Each row has a name. Each question is about the rows just above it.

j_794: [ 15  39  11 -11 -18  -5  24 -12  24  27  19  -8  17 -27   5  21  23]
j_812: [-31  -7  27 -18  30  27 -27  -7 -39  -8 -55  -7 -31  20 -27 -39  18]
j_284: [ 19 -12  41 -13  15  42 -18  79  26 -10 -15 -12  -6 -66 -35  -8  -1]
j_730: [ 20  11  35 -17  -9  23  -1  49  29  14   5 -11  11 -11 -22 -11  14]
j_42: [-10  12  19 -29  37  13  28  22  -6   0 -83  29 -42  83 -13 -57  47]
j_672: [-10  12  19 -29  37  13  28  22 -13   0 -83  29 -42  83 -13 -57  47]
j_858: [ 16  51  18 -20 -18  -4  33 -15  26  -4  12  -4  16 -14   6  19  -4]
j_88: [-57  12  19 -29 -14  13  28  22 -13   0 -83  29 -42  83 -13 -57 -13]
j_667: [-11  -7 -11 -18  30  27  -3  59  -1  20 -38   5 -38 -11 -11 -16  44]
j_19: [-12 -25 -11  19 -11  -4 -20  -9  -7 -14  31 -11  14 -32   5  18 -31]
Times [-11] occurs in j_667: => 4
Count of [-10] in j_730: => 0
Times [-4] occurs in j_858: => 4
Count of [-7] in j_812: => 3
Count of [-30] in j_812: => 0
How many times does j_88 hold [-14]? => 1
How many times does j_667 hold [-38]? => 2

j_567: [-61  63 -33  50  43  45 -63  45  46   3  45  45 -33]
j_970: [-61  63  13 -63  43  28 -63  17 -74  66  13 -63 -63]
j_686: [-52  58 -69 -48 -16 -43  20 -12 -48  41  75  41 -55]
j_852: [  4  68   4 -53 -64   7 -63   4  44  40   4 -61  67]
Count of [-63] in j_970: => 4
Times [45] occurs in j_567: => 4
Times [3] occurs in j_852: => 0
How many times does j_686 hold [41]? => 2

j_222: [-27  15  77 -30]
j_145: [-25  -9 -72  24]
j_623: [-15  18  18 -14]
j_993: [-25  -9 -10 -25]
Times [18] occurs in j_623: => 2
Times [15] occurs in j_222: => 1
Times [-9] occurs in j_993: => 1

j_131: [ 24  23 -46 -47 -46  19  23 -46  44 -46  44 -46]
j_856: [-1 -7  9  7  3 -1 -4  3 -1 49 -1  0]
j_386: [ 48  48 -52  48 -26  26  88 -26  88  88  88 -89]
j_671: [  1  14 -18   1   4  -3   1   4  -3   1  -3   1]
j_211: [ 13  12 -15 -11  -9   9  11  -9  21  -1 -45   0]
Times [23] occurs in j_131: => 2
Count of [-2] in j_856: => 0
Times [48] occurs in j_386: => 3
How many times does j_131 hold [-46]? => 5
Count of [-7] in j_856: => 1
Count of [1] in j_671: => 5

j_14: [7 6 6 6]
j_642: [10 10 10 10]
j_5: [ 37 -23 -78   5]
How many times does j_642 hold [10]? => 4
Count of [6] in j_14: => 3
How many times does j_14 hold [8]? => 0

j_414: [ 80 -78  66 -78 -51  35]
j_664: [-78  66 -51  66  35 -16]
j_413: [ 47 -67 -67 -67 -67 -67]
j_838: [-51  35 -16  35  11  -3]
j_541: [-67  80 -78  80  66 -51]
Times [-67] occurs in j_413: => 5
Count of [-68] in j_413: => 0
Count of [11] in j_838: => 1

j_336: [  2 -54  27  50]
j_186: [  9 -31 -29 -60]
j_280: [-11  56  -4 -44]
j_234: [51  1 12 12]
j_301: [19 98 98 19]
j_531: [ 82 -14 -11  42]
j_484: [-11  56   9  97]
Times [52] occurs in j_234: => 0
Times [98] occurs in j_301: => 2

j_478: [ 12  -8  30  12 -55 -49  74 -69 -49  12   7  16 -69 -45  -8  12  -8  -8]
j_20: [-15 -21 -25  -5 -28 -77 -39 -39 -41 -39 -11 -17 -81  11  -1 -50 -23   0]
j_771: [-15 -23 -25  -5  32  23 -49  17  23 -13 -15 -17  32  34  -3  17 -28  17]
j_342: [ 12  25  30 -68 -55 -49  74  52 -49  12   7 -48 -69 -45 -45 -33   2  -8]
j_956: [ -6 -11 -12   1  19 -46 -30 -22  14  -6  -2  -7  21  16   2   9  18   3]
j_126: [ -1  -1   1  -4 -24 -37  10   6 -28  -2  -2  -2 -46  -9  -4 -24   2  -4]
Count of [-39] in j_20: => 3
How many times does j_478 hold [-69]? => 2
Count of [-23] in j_20: => 1
How many times does j_342 hold [-45]? => 2
How many times does j_478 hold [-49]? => 2
Count of [17] in j_771: => 3
How many times does j_478 hold [13]? => 0

j_330: [ 25  -5  53 -11   4  33 -25]
j_889: [-63 -32 -41  44  54 -39 -63]
j_298: [  5   5   5   1 -37   5 -37]
j_977: [25 -9 25 25 15 24 25]
Times [-37] occurs in j_298: => 2
Count of [-32] in j_889: => 1
How many times does j_977 hold [25]? => 4
How many times does j_298 hold [5]? => 4
Count of [-25] in j_330: => 1

j_390: [  3  40  14  -4   4  17  -4  14 -17   7  51 -57  48 -20  10  -2]
j_324: [-61  24  41 -70 -64 -52  11  43  53  52 -10  15   5  57  55 -60]
j_227: [  0   0   0   2 -16   1  -1   0  -1   1   0   2   2  -1   0   0]
j_314: [ -5 -31 -17  -2 -17 -17 -17  -5 -17  20  -4 -17  20  20  -7  -5]
j_358: [ 1  1  2 -1  0 -1  2 -1  1  0 -1  2 -1  1  1  0]
j_171: [ 1  5 -1 -2 -1  2  0 -1 -1  1 -9 -9  5 -3  0  0]
Times [-17] occurs in j_314: => 6
How many times does j_390 hold [11]? => 0
Count of [-1] in j_171: => 4
Count of [1] in j_227: => 2
How many times does j_227 hold [0]? => 7
Count of [-5] in j_314: => 3
Count of [2] in j_227: => 3

